In the rows, 128 means zero.
Families of rows that turns and mirrors carry onto each other, the same ones carrying the whole set onto itself: the rest of each named row's family, in list order
4 families of 8 rows
Pedig: [131 145 101 150  92 131 164 116 130 152 127]
Demim: [157 134 115 152 107 136 145 170 128 124 127]
Sop: [ 98 138 147 114 130 130 150  88 133 136 118]
Didin: [155 154 118 137 117 142 116 127  94 153  99]
tek: [105 109 109 137 121 133 153 135 162 125 141]
gar: [149 126 106 131  99 131 149 142 134 170 139]
zenad: [157 162 138 126 136 140 170 118 136 130 128]
Suras: [110 144 156 130 158 140 109 150 122 115 119]
Gon: [143 139 130 135 156 135 170 132 154 117 132]
tasap: [129 137 106 119  85 137 154 115 135 150 130]
kodu: [ 99 127 122 136 118 130 156 156 159 110 124]
pivef: [136 150 145 136 156 138 116 143 119  96 109]
vefu: [112 137 114 136 100 121  91 131 114 146 112]
farek: [139 120 115 162 120 131 115 175 125 133 129]
vibof: [157 145 135 150 148 128 162 142 162 140 121]
Guz: [155 120 129 163 126 118 120 167 121 115 108]
Rele: [103 133 137 123 124 133 154 137 156  94 144]
Temep: [148 157 136 154 149 128 102 116 111 149 101]
Vis: [ 95 111 110 133 109 146 112 126 102 133 111]
bibi: [115 124 154 143 162 123 114 137 138 100 116]
Zatev: [108 152 137 104 134 138 121  93 126 125 115]
kavi: [139 145  95 139 102 136 140 114 138 170 127]
sesak: [148 158 136 142 137 135 121 109  90 155 117]
rivu: [103 153 112 107 130 137 132  92 144 142 137]
Vin: [115 147 134 128 145 128 150  82 148 138 118]
Lir: [103 125 114 129 101 136 103 147 112 112 116]
vago: [102 114 120 136 111 125 132 139 147 107 153]
sizet: [143 144 110 167 122 142 124 175 114 132 125]
nop: [147 169 150 144 142 125 163 137 147 130 131]
fepug: [109 149 137 143 160 123 111 117 125  96 106]
med: [ 91 118 106 133 118 131  94 111 117 132 123]
butu: [153 163 122 134 146 132 130 116 119 159  89]

Same family as sizet: Pedig, Sop, Suras, kodu, Vis, sesak, nop
Same family as bibi: tek, farek, vibof, Temep, kavi, Vin, med

Families of rows that turns and mirrors carry onto each other, the same ones carrying the whole set onto itself: the rest of each named row's family, in list order
5 families of 4 rows
mizuv: [146 118 139 142 140 109  96 133 135 113 120 133 156 145 160 159 102 147
 130 118 127 143 101 121 115 111 171 101 107 167 128 104 120 138  90 129
  95 113 135 109 140 140 105]
nunom: [112 143 106 112 120 151 133 132  88 134 141 107 129 133 105 133 137 114
 145 158 118 116 158 130 119 104 104 103 103 105  95 121 115 122 170 133
 145 134 136 144 107 129 150]
Sek: [148 136 147 127 132 114 124 141 129 100 106 133 150 128 162 147 102 140
 127 114 139 133  83 123 115 100 153  90 108 170 121 102 116 148  92 133
  94 103 138 117 141 143  90]
kisi: [105 155 106 113 118 130 130 141  86 143 130 109 141 141 104 132 153 119
 142 154 118 112 134 120 125 104 109 108 100  89 104 111  99 124 177 147
 132 142 139 146 117 127 148]
kosan: [141 127 175 133 121 112 129  94 116 138 119 137 148 169  89 129 124 124
  92 107 108 148 124 148 143 130 124 129 136 110 124 116 131 111 133 137
 142 105 136 116 152 119 152]
Vegi: [ 86 133  91 128 109 131 120 145 166 105 113 148 117  96 155 113  96 130
 138 119 140 122 125 100 120 140 132 127 122 131 140 107 119 128 106 111
  99 156 143 144 107 111 122]
lota: [109 134  95 122 123 123 133 129 104 126 141 106 131 133 111 129 145 128
 130 147 113 117 151 129 121 116 104  92 104  90  94 123 105 128 171 154
 142 134 137 159 110 134 151]
podav: [ 89 141 100 118 117 127 139 138 137 100 113 140 119  95 149 116  83 118
 139 124 164 133 129 116 117 135 145 134 126 135 137 111 119 127  95 105
 104 144 140 135  88 123 115]
bar: [110 152  95 118 119 133 120 139 106 145 144 104 124 127 119 137 147 123
 137 149 110 125 140 128 138 111 109 100 101  94  95 131 112 109 184 129
 149 122 128 145 116 124 147]
tud: [153 135 161 119 120 114 142  94 114 139 116 119 157 173  82 120 127 118
  98 109 121 137 133 157 147 118 127 139 137 114 123 101 125 128 149 130
 142 116 142 118 142 124 157]
dem: [156 125 169 109 119 112 146 101 111 140 124 124 147 160  88 126 133 109
  94  95 108 147 116 140 153 119 125 112 143 123 107 115 139 126 145 139
 149 121 140 128 148 118 154]
nira: [ 96 132  77 131 111 128 110 140 154 113 124 156 124 105 157 117  90 119
 134 129 152 124 116 112 117 137 125 145 123 143 127 124 135 117 106 112
 104 154 127 128  89 121 122]
bivub: [100 146  98 122 116 126 122 139  91 137 127  98 128 131 120 134 155 119
 153 156 109 120 146 120 123 116  98 104  96 111 103 120 105 117 177 123
 132 132 137 147 120 122 159]
reruv: [162 126 166 131 130 115 136 102 122 143 130 122 145 157  85 133 122 132
  96 117 110 142 115 150 139 127 113 126 144 135 119 109 132 110 151 141
 153 112 136 131 138 117 163]
rolu: [151 119 163 134 118 113 126 101 111 138 123 112 150 162 102 124 132 117
  95 106 108 147 121 159 150 103 136 130 153 124 112 102 125 123 150 133
 159 113 136 135 141 117 154]
vav: [ 92 135  97 133 107 126 124 151 145 109 110 158 119 103 163 125  95 124
 142 130 158 128 110 110 122 133 130 138 123 115 127 102 111 121 101 110
  99 147 131 128  88 105 119]
dekiv: [148 141 150 134 133  96 107 136 143 101 102 138 160 135 158 148 109 153
 128 126 146 138 107 133 119 110 146  96 100 174 124 109 123 141  88 128
  90 109 142 114 144 140 113]
Pab: [157 127 150 125 130 111  96 140 154 112 121 123 155 135 163 164 102 152
 129 118 129 137  85 124 129 114 138  88 108 160 125 112 122 143  81 125
  98 118 146 122 136 139 103]
Nefu: [ 83 120  97 129 108 116 115 132 129 118 117 149 114  94 152 109  92 119
 139 120 154 127 118 114 122 145 124 128 124 126 131 126 125 127  97 109
 104 153 139 135  77 118 124]
lofa: [144 126 161 133 131 121 106 126 141 103 115 132 155 129 164 166 124 139
 126 126 126 135 104 131 128 101 134  92 119 176 121 108 123 146  83 129
 101 102 137 119 143 145  96]

Same family as lofa: kosan, bivub, Nefu
Same family as reruv: bar, nira, Pab
Same family as Vegi: mizuv, lota, rolu
Same family as dem: nunom, vav, dekiv

